In the data rows, zero lies at 4.5, halfway between 4 and 5.
Here are some points:
[6 5 4 4 5 4 4 3 2 4 7 2 4 6 3 4 4 2 4 5 3 6 6 4]
[6 2 5 2 3 4 3 5 6 3 0 5 7 6 8 3 4 3 6 5 3 4 6 7]
[5 3 6 3 6 3 6 5 3 7 7 3 6 5 3 5 5 5 6 4 4 7 3 5]
[7 3 3 6 8 3 2 5 3 6 9 4 5 3 5 6 6 6 3 4 4 7 4 2]
[4 9 5 3 3 3 6 3 8 4 6 2 5 4 5 4 7 3 5 5 8 3 3 6]
[4 3 3 4 5 6 6 6 4 5 4 3 5 5 5 4 1 5 5 4 6 4 3 5]
[3 4 3 6 5 5 4 6 6 8 5 5 5 2 3 7 3 5 4 6 5 1 3 5]
[2 5 3 2 3 4 3 7 4 3 5 5 2 4 0 6 3 4 2 4 5 8 7 3]
[4 5 6 5 5 8 4 4 2 2 3 4 6 3 3 4 2 4 2 6 4 7 4 5]
[4 4 4 2 4 4 5 4 3 1 1 6 4 3 4 1 4 5 4 4 5 4 6 5]
[3 5 2 5 2 4 3 7 9 5 2 6 3 8 5 4 6 6 7 1 5 2 5 5]
[2 4 5 6 3 3 6 6 7 3 3 5 6 6 8 2 4 2 6 5 3 3 7 9]
[4 5 6 2 5 5 6 2 3 4 6 5 5 4 4 3 1 6 7 4 5 3 2 5]
[4 3 5 8 5 4 4 6 6 6 2 4 4 3 3 4 3 4 5 4 3 6 6 0]
[4 4 5 5 7 3 2 5 5 7 8 4 4 3 6 7 5 4 3 2 5 7 4 3]
[5 3 4 3 4 5 3 4 2 3 6 5 3 3 2 5 4 6 5 5 4 4 5 4]
[4 5 7 5 5 6 2 3 2 3 7 6 6 4 2 3 3 5 3 5 2 8 6 3]
[4 3 4 5 5 3 6 5 2 4 5 4 8 4 7 4 4 4 5 2 6 5 2 6]
[4 4 5 4 3 5 2 5 4 2 4 3 8 4 6 5 6 4 6 7 4 4 5 5]
[5 9 9 3 4 5 5 4 7 3 4 3 4 9 4 1 9 4 8 7 9 3 3 8]
[4 9 9 4 2 7 5 4 6 1 2 7 3 9 6 6 3 9 9 3 9 3 2 5]
[5 6 4 2 3 3 3 7 9 5 3 7 4 9 5 7 4 5 7 5 7 2 4 4]
[7 4 4 4 9 6 5 3 6 3 5 4 3 5 4 4 4 8 5 6 4 7 3 2]
[5 4 4 5 5 4 3 2 3 2 3 6 5 4 4 4 2 3 4 3 5 6 9 3]
[4 3 6 5 4 7 6 3 2 2 4 5 3 5 3 5 3 6 4 3 4 5 6 4]
[4 8 9 4 4 7 5 2 5 4 5 6 5 9 4 2 3 9 9 5 9 4 2 5]
[4 1 4 5 4 3 4 3 3 4 4 5 2 4 5 4 3 4 3 2 3 5 7 3]
[4 3 6 8 3 4 6 4 2 5 5 4 6 4 4 7 3 2 2 7 4 6 4 2]
[5 5 3 2 2 1 6 4 2 5 5 3 6 4 4 3 6 4 6 3 4 5 5 6]
[4 4 5 6 4 5 6 4 2 5 2 3 5 5 4 4 2 4 4 2 3 3 3 3]
[7 1 3 1 6 5 3 4 2 3 5 8 5 4 3 2 3 6 3 4 4 8 9 4]
[5 5 4 3 5 5 3 4 3 6 3 2 5 5 3 5 4 3 4 5 3 7 6 3]
[3 3 3 6 7 3 6 4 6 9 8 4 7 3 4 6 4 6 5 5 3 6 1 4]
[6 3 4 4 7 3 4 4 5 6 5 4 3 5 6 5 7 5 3 2 3 4 4 4]
[6 5 2 5 6 6 2 5 7 5 4 5 3 5 5 7 7 3 4 4 4 4 4 4]
[5 4 6 3 6 5 6 3 2 5 4 3 7 4 7 4 4 4 4 1 5 4 5 4]
[1 4 5 5 1 4 6 4 4 2 1 5 6 3 6 3 6 3 3 3 3 5 7 3]
[3 5 4 6 7 4 4 3 2 8 8 5 7 7 5 7 5 5 5 0 6 2 2 7]
[4 3 3 8 5 7 5 9 9 7 4 6 3 5 3 6 6 4 3 4 4 6 4 4]
[3 7 6 3 3 1 4 5 8 4 5 5 5 6 3 3 9 4 5 4 8 4 4 7]
[5 5 4 2 5 4 5 2 3 6 6 3 5 5 5 3 4 3 4 2 2 5 5 4]
[4 5 7 4 2 5 7 5 2 5 4 3 6 2 3 3 2 3 4 5 3 5 5 4]
[2 5 3 8 5 6 4 7 9 6 3 5 4 5 5 7 7 2 4 2 4 4 5 3]
[5 3 3 4 6 2 4 4 4 6 5 6 3 3 5 5 5 3 4 3 3 5 6 2]
[4 6 8 2 2 5 6 4 2 5 2 4 2 6 3 3 4 5 7 5 7 1 3 6]
[2 4 4 5 5 3 6 4 6 5 0 3 4 4 5 4 6 4 5 3 5 4 5 7]
[3 4 4 2 2 4 7 3 9 2 2 6 5 8 9 4 6 4 4 4 5 2 7 9]
[4 6 7 2 4 6 8 3 2 5 5 4 7 5 6 5 3 8 5 4 7 4 3 5]
[5 5 2 5 4 2 4 3 4 6 6 3 3 5 3 5 5 5 3 5 3 3 4 4]
[3 4 4 7 6 3 6 4 6 9 7 4 5 3 7 7 8 5 7 4 4 4 5 7]
[5 1 9 3 6 4 3 4 5 1 3 6 6 4 3 4 4 5 4 5 3 7 9 5]
[2 2 5 4 3 4 9 5 3 3 2 4 5 6 5 2 2 7 4 3 2 2 3 6]
[5 2 2 7 6 6 4 4 6 6 7 5 4 2 2 7 5 4 4 5 6 5 5 5]
[3 6 2 6 6 5 5 6 5 5 5 5 5 4 5 5 6 6 7 6 6 3 2 5]
[2 2 4 4 4 3 1 5 4 1 2 5 3 2 3 1 5 5 3 4 4 3 8 3]
[5 2 5 3 4 5 7 3 4 4 7 4 7 5 5 7 4 6 4 3 2 5 5 4]
[4 6 7 2 4 5 7 5 4 3 7 4 4 7 6 3 3 9 5 5 5 1 3 6]
[4 3 4 6 6 4 5 4 5 5 4 5 6 3 4 4 4 5 4 4 3 5 3 5]
[4 2 5 8 7 4 3 6 5 6 5 4 3 3 5 6 6 5 4 4 4 4 4 2]
[9 7 4 5 3 6 4 9 7 3 3 6 6 4 5 3 5 3 4 9 4 3 4 8]
[3 3 5 4 3 6 5 4 5 3 2 5 5 4 5 1 3 4 5 3 4 4 7 6]
[3 3 5 3 5 5 5 4 3 4 4 4 5 3 4 4 2 5 4 3 2 6 5 3]
12 more points follow, each with its number after it:
[5 5 5 3 4 3 4 4 6 4 4 3 2 4 4 5 8 3 4 3 5 3 2 7] 0
[6 4 3 6 7 5 3 6 3 5 6 6 4 2 5 5 4 3 3 4 3 7 4 2] 1
[7 3 5 7 4 7 4 4 4 4 3 5 3 4 2 4 2 6 4 4 5 6 6 2] 2
[3 5 5 5 4 3 4 5 4 3 3 3 3 5 5 4 6 3 5 3 4 2 5 6] 3
[6 5 2 8 6 5 4 5 6 6 6 4 2 4 3 6 5 5 2 7 4 5 5 4] 4
[3 3 5 5 6 3 1 4 4 2 5 3 3 4 4 4 5 3 3 4 2 5 7 1] 5
[5 6 3 5 2 5 5 7 9 4 4 7 5 9 6 8 6 5 6 4 7 2 4 2] 6
[5 6 3 5 5 6 6 4 2 5 4 5 6 3 3 5 2 3 6 9 2 7 3 7] 7
[5 6 6 4 6 7 5 3 5 4 5 6 5 3 1 6 5 6 2 4 1 9 7 4] 8
[7 3 4 4 4 7 7 3 5 4 1 4 2 4 4 4 4 5 4 7 2 6 5 5] 9
[3 3 4 4 5 3 3 5 3 6 5 4 5 2 4 5 5 4 3 4 4 2 5 4] 10
[4 3 7 5 6 4 4 3 4 3 7 6 7 2 3 3 2 5 2 5 4 6 4 2] 11
Which three of these numbered points are nearest to each point below, looking only along the 6 directions in which the first points spread most? Their numbers follow each, nearest first.
[9 3 4 4 7 6 5 4 5 2 5 7 4 5 4 4 3 7 3 6 3 9 8 3] > 8 5 2
[4 3 3 4 6 2 5 4 3 6 6 4 7 4 6 7 3 4 3 4 3 4 5 4] > 10 1 11
[4 6 5 3 5 4 4 6 9 4 5 6 3 8 5 6 6 7 6 1 9 4 3 3] > 6 0 3
[5 2 6 3 3 6 5 2 2 5 6 4 4 3 3 7 0 6 5 1 5 5 5 6] > 11 10 2
[5 4 6 4 4 5 4 2 3 4 5 5 6 4 3 4 1 5 5 3 3 6 6 1] > 11 8 2
[2 4 5 5 5 6 3 3 5 4 3 3 4 5 2 7 2 5 4 5 3 6 2 5] > 2 9 11
[7 2 5 3 4 3 5 3 3 4 5 3 6 4 3 6 3 3 2 5 3 7 5 4] > 11 8 10
[4 6 5 4 3 6 2 4 9 3 3 7 3 9 6 3 7 7 5 5 9 2 4 6] > 6 0 3
[2 7 5 2 2 7 4 5 5 2 5 7 4 9 6 3 5 9 8 4 8 2 4 5] > 6 3 0
[6 6 3 6 4 4 5 9 4 8 6 5 3 4 1 6 6 5 3 9 5 4 2 4] > 4 7 1
[3 3 4 5 6 5 4 4 2 6 5 6 4 5 4 3 3 4 4 6 2 8 4 3] > 11 8 1
[7 6 6 5 2 5 6 4 3 3 6 4 5 3 3 3 4 3 5 9 6 5 2 6] > 7 9 11
[7 4 2 6 8 5 2 3 3 7 7 5 4 4 7 7 6 8 5 6 3 7 6 3] > 1 4 10
[5 4 2 4 7 5 2 6 2 4 7 6 3 4 5 7 6 5 4 5 3 6 6 4] > 1 5 8
[9 3 1 5 9 5 3 4 3 9 7 5 7 3 8 9 6 8 3 5 6 7 4 2] > 1 4 10
[5 4 4 4 3 5 1 4 2 4 3 5 5 4 4 4 4 3 3 4 2 7 8 4] > 5 8 9
[2 6 4 3 3 4 6 5 6 1 3 4 2 4 6 4 7 4 6 3 5 3 5 4] > 3 0 9
[5 4 3 6 5 3 4 3 2 5 4 2 4 3 5 7 5 4 4 4 4 5 6 4] > 10 1 5
[5 2 3 5 6 4 4 4 7 6 5 3 6 4 3 2 4 1 3 4 4 3 4 3] > 10 1 3
[8 6 2 6 7 4 3 6 8 5 5 6 3 3 6 7 6 3 4 5 4 4 3 4] > 4 0 10
[3 8 4 8 4 3 4 3 6 9 8 3 5 4 6 7 6 3 5 3 8 2 4 8] > 0 10 3
[5 4 6 3 3 5 3 4 7 2 1 9 8 5 7 3 6 3 6 2 3 3 9 7] > 3 0 9
[3 6 6 2 4 3 4 6 4 6 3 4 4 4 4 1 6 2 3 2 5 3 5 5] > 3 0 10
[3 2 3 6 4 7 6 2 1 4 3 4 5 2 1 4 3 5 6 5 2 6 5 4] > 11 9 2
[4 4 6 4 2 8 5 5 7 3 4 7 4 9 5 2 3 7 8 3 7 4 4 5] > 6 3 9
[7 5 3 7 8 4 4 5 3 8 6 4 5 5 5 5 5 5 2 3 3 6 2 3] > 1 10 4
[1 5 4 3 4 4 7 4 4 3 5 3 5 5 5 4 4 6 5 3 4 3 3 8] > 3 0 10
[6 4 5 4 5 5 5 4 4 3 3 2 5 4 2 5 4 3 5 9 3 6 3 6] > 7 9 11
[6 3 5 4 4 5 6 3 4 5 5 4 4 3 6 6 4 3 5 2 4 6 4 3] > 10 11 1
[5 3 3 4 7 3 3 2 1 7 7 5 3 4 3 5 5 4 4 5 3 5 4 4] > 1 10 11
[2 4 3 8 6 6 5 8 9 7 4 6 4 3 4 6 7 5 4 3 3 5 6 4] > 4 10 6
[4 4 4 7 4 4 2 5 6 6 5 5 5 2 7 5 5 5 4 3 3 5 4 6] > 10 3 0
[4 9 5 2 2 2 4 6 5 2 6 3 4 5 3 4 6 5 8 5 8 6 2 5] > 0 3 6
[5 3 6 5 3 6 7 5 3 3 3 4 3 5 1 5 3 2 6 6 4 5 6 5] > 9 7 2
[5 5 8 6 4 4 6 5 3 6 3 5 6 5 3 4 3 2 3 9 5 5 5 6] > 7 9 11
[4 3 5 3 4 8 5 6 7 2 3 6 3 6 7 3 5 5 5 5 2 4 6 7] > 3 9 0
[7 3 4 4 8 4 0 4 5 4 5 6 2 5 4 6 4 5 4 6 6 6 4 6] > 8 4 5
[3 4 3 6 6 4 4 5 4 6 5 6 3 5 4 3 4 5 1 5 4 2 5 5] > 10 3 9
[9 8 3 5 4 4 4 7 6 5 4 4 4 3 4 4 6 6 4 9 7 4 4 8] > 0 4 7
[3 3 4 3 5 4 4 5 1 1 3 6 4 3 6 3 4 4 2 1 4 5 6 1] > 5 9 10
[7 4 5 3 6 5 4 4 2 4 8 4 7 3 1 4 4 7 3 4 3 9 5 1] > 11 8 1
[5 3 5 2 7 5 2 4 3 4 7 6 6 5 4 4 5 6 3 7 4 7 5 5] > 8 11 5
[4 5 5 3 6 6 5 4 3 2 6 5 4 4 3 6 5 7 5 7 4 7 3 5] > 11 8 9
[3 4 4 2 4 2 4 1 3 5 4 3 6 3 5 5 2 4 3 5 4 4 6 5] > 10 11 3
[8 6 4 6 7 4 4 9 3 7 6 4 3 5 2 6 3 5 3 9 7 6 2 5] > 4 7 1
[7 5 5 2 3 6 3 3 3 2 2 6 4 4 3 4 3 6 4 4 2 9 9 3] > 8 5 2
[6 3 3 4 7 4 1 3 5 4 8 5 3 4 4 5 6 5 1 4 4 4 5 3] > 1 5 8
[5 3 4 4 3 4 5 6 4 2 4 2 7 4 6 4 3 3 5 4 4 3 3 6] > 3 9 10
[5 7 4 7 5 3 4 3 3 6 6 3 5 6 4 4 5 2 5 4 3 3 3 3] > 10 0 3
[3 4 6 4 4 6 6 5 4 4 2 4 4 4 6 4 3 3 5 3 3 8 5 3] > 9 10 3
